Each row has a name. Each piece below is followed by the name of the row it came from, unless a question asks for something else. Each question is about the rows just above it. Places in a row count from 1.

z34: [121 165 166 166  99 109 127 134  67 191 106 105 190 146 183 113 140 123
  57  87 185  92 156 235 146 135 118 120 139 147  78 138 174 102 113 127
 113 133 109  80 140 151 114 169 116 183 136 161 123 162 140 147 146  88
 140 140  87 117]
z904: [ 82  99 121  90 127 177 175 126 101 176 147 206 116 142 120 139 108 152
 168  87 144 153 142 124 108  85 148  77  88 106 135 137 127 124 191 169
  91 137 153 158 119 105 119 162 127 189 131  87 112 139 139 123 130  94
 179 112 132 139]
z351: [128 112  93  89 163 139 139 124 103 153 139 133 105  92 112  96  75  78
 105  94 102 108 121  96 117 124 148 175 127 177 127 111 143 111 102 203
 154 163 135 142 119 168 105 123 100 124 160 150 126 142 182 146 135 107
 109 146 138 155]
z598: [117 184 163 172 122 127 102 152 110 167 121 113 182 127 195 101 126  85
  94 122 182  81 154 235 128 127 142 113 165 146  99 115 204  88  74 150
 137 137 112 100 154 117  74 185  90 167 120 148 117 157 131 139 147  96
 163 144  78 137]
z736: [128 125 155 150 125 135 139  96 102 126 143 178 127 134 161 115  94 121
 152 140  86 132 135  89 187 158 180 164 193 143 181 134  94 113 110 158
 168 144  65 123 176  84 138 125 121 116 108 110 154  86 210 160 161 117
 107 126 168 143]
z488: [153 122 107  90 144 131 112 158 113 153 137 147  95 111 103 118  68  69
  92  96  92 109  95 103 123 118 155 170 126 174 123 114 160 110 137 171
 124 176 150 129 129 167  97 134  91 111 133 149 111 164 178 150 134 132
 107 122 141 141]
z396: [144 155  94 167  93 155 101 106 114 143 100 110 136 152 160  43 144 187
 165  92 146 136 166 140 129 156 125 106  98 173 184 109  62 154 129  96
 152 157 183 130 112 155 115 157 137 162 157 138 127  85 136 120  89 158
 156 134 112 162]
z67: [126 147  76 164 102 176 150 100 155 179 131 101 104 154 142 114 134 166
 123 129 114 126 136 167 133 128 119 125 107  98 113  66 145 173 132 105
 144 103 120 145 125 130 132 165 113 136 102 133  99 150 155  96  80 129
  62  85 111 167]
z868: [ 82  99 121  90 127 177 175 126 101 176 147 206 116 142 120 139 108 152
 168  87 144 153 142 124 108  85 148  77  88 106 135 137 165 133  97 143
 104 132 172 172 152 143 174  95 108  73 169 133 104 129 124 143 183 184
 112 107 145 116]
z232: [105 128  83 164  87 168 170 110 140 164 125 112 114 135 140 126 132 163
 113 130 110 119 138 169 127 126 133 121 106 120 102  69 157 195 136  93
 145 118 149 159 119 128 147 171 120 141 127 142 109 170 153  84  72 124
  74  82 122 177]
z659: [156 133 162 156 178 111 142 160 100 135 135 106 120 133 125 156 103 111
 135 103 128 172  66 157 110 142 163 112 129  48 144 162  84 124 113 161
 131 164 130 112 147 116 190 150 147 124 103 100 121 117  99 139 172 142
  88 110 146  70]
z892: [ 76  95 107 124 121 163 152 121 110 179 106 202 141 169 137 136  94 133
 166  81 158 135 160 135  96  85 160  66 112 112 140 134 148 117 166 169
  98 124 152 149 109 105 126 165 143 164 121 108 130 127 153 134 112 100
 179 111 111 156]
The entry that follows [204]:  [88]
The row with [105 128  83 164  87 168 170 110 140 164 125 112 114 135 140 126 132 163
 113 130 110 119 138 169 127 126 133 121 106 120 102  69 157 195 136  93
 145 118 149 159 119 128 147 171 120 141 127 142 109 170 153  84  72 124
  74  82 122 177] is  z232
[210] is at row and place  z736, 51
[121 165 166 166  99 109 127 134  67 191 106 105 190 146 183 113 140 123
  57  87 185  92 156 235 146 135 118 120 139 147  78 138 174 102 113 127
 113 133 109  80 140 151 114 169 116 183 136 161 123 162 140 147 146  88
 140 140  87 117]  z34
Row and place of [83] in the named rows:  z232, 3
[ 82  99 121  90 127 177 175 126 101 176 147 206 116 142 120 139 108 152
 168  87 144 153 142 124 108  85 148  77  88 106 135 137 165 133  97 143
 104 132 172 172 152 143 174  95 108  73 169 133 104 129 124 143 183 184
 112 107 145 116] is in which row?  z868
The row with [144 155  94 167  93 155 101 106 114 143 100 110 136 152 160  43 144 187
 165  92 146 136 166 140 129 156 125 106  98 173 184 109  62 154 129  96
 152 157 183 130 112 155 115 157 137 162 157 138 127  85 136 120  89 158
 156 134 112 162] is  z396

z101: [122  86 125 121 134 119 116 121 146 125]
z360: [129 101 122 128 125 126 125 128 126 129]
z435: [121  25 115 117 107 112 105 118 135 125]
z646: [125 116 123 123 119 121 118 124 131 126]
z788: [133 213 140 136 145 141 146 135 123 130]
z492: [131 231 144 135 146 141 147 134 126 129]
z286: [124  12 110 119 107 113 106 121 131 126]
What comes right after [147] in the named rows?  [134]
Row and place of [117] in the named rows:  z435, 4
Where in the named rows is [133]?  z788, 1

z666: [128 123 121 159 109 139 133  79  78]
z478: [128 123 121 136 109 139 133  79  78]
z968: [128 123 121 136  78 109  72 110 188]
z703: [ 63  29  82 124 102  78  42 101  50]
Row and place of [101] in the named rows:  z703, 8
Where do [ 63  29  82 124 102  78  42 101  50] appear?  z703
[128 123 121 159 109 139 133  79  78]  z666

z249: [115 137 160 184 139 201  98 115 149 112]
z766: [171 136  97 203 130 129 127 153 138 149]
z260: [138 141 132 137  90 115 112 143 152 109]
z457: [138 141 132 137 127  91 112 143 152 109]
z737: [121 137 143 157 172 142 151 106 144 236]
Right after [91] comes  [112]
[130] is at row and place  z766, 5
[184] is at row and place  z249, 4
The entry that follows [98]:  [115]
Right after [144] comes  [236]
Right after [97] comes  [203]

z158: [ 90 186 136 106 128 164 140 145 108  86 124  98 157 164 131 170]
z811: [ 58 127 184  78 122 202 169 169 132 139 103  30 126 147 126 166]
z408: [ 44 209 138  84 134 197 175 134 135 113 108  94 168 145 123 157]
z297: [ 70 202 197  83 124 214 139 185 133 136  94  17  91 156 127 171]
z159: [102 183 213  95 114 178 152 158 152 129  46  13 112 161 138 167]
Where in the named rows is [133]?  z297, 9
The entry that follows [161]:  [138]
[84] is at row and place  z408, 4
Right after [168] comes  [145]
What comes right after [91] in the named rows?  [156]
Where in the named rows is [122]?  z811, 5

z246: [132 134 123 106 156 150]
z633: [133 122 100 150 213 170]
z720: [125  41  98 131 193 101]
z619: [120 180  45 124 165 149]
z197: [124 174 206 140 133 102]
z244: [127 183  95 112 142 148]
Row and place of [134] in the named rows:  z246, 2
Row and place of [156] in the named rows:  z246, 5
What comes right after [180] in the named rows?  [45]
The entry that follows [127]:  [183]
Right after [156] comes  [150]

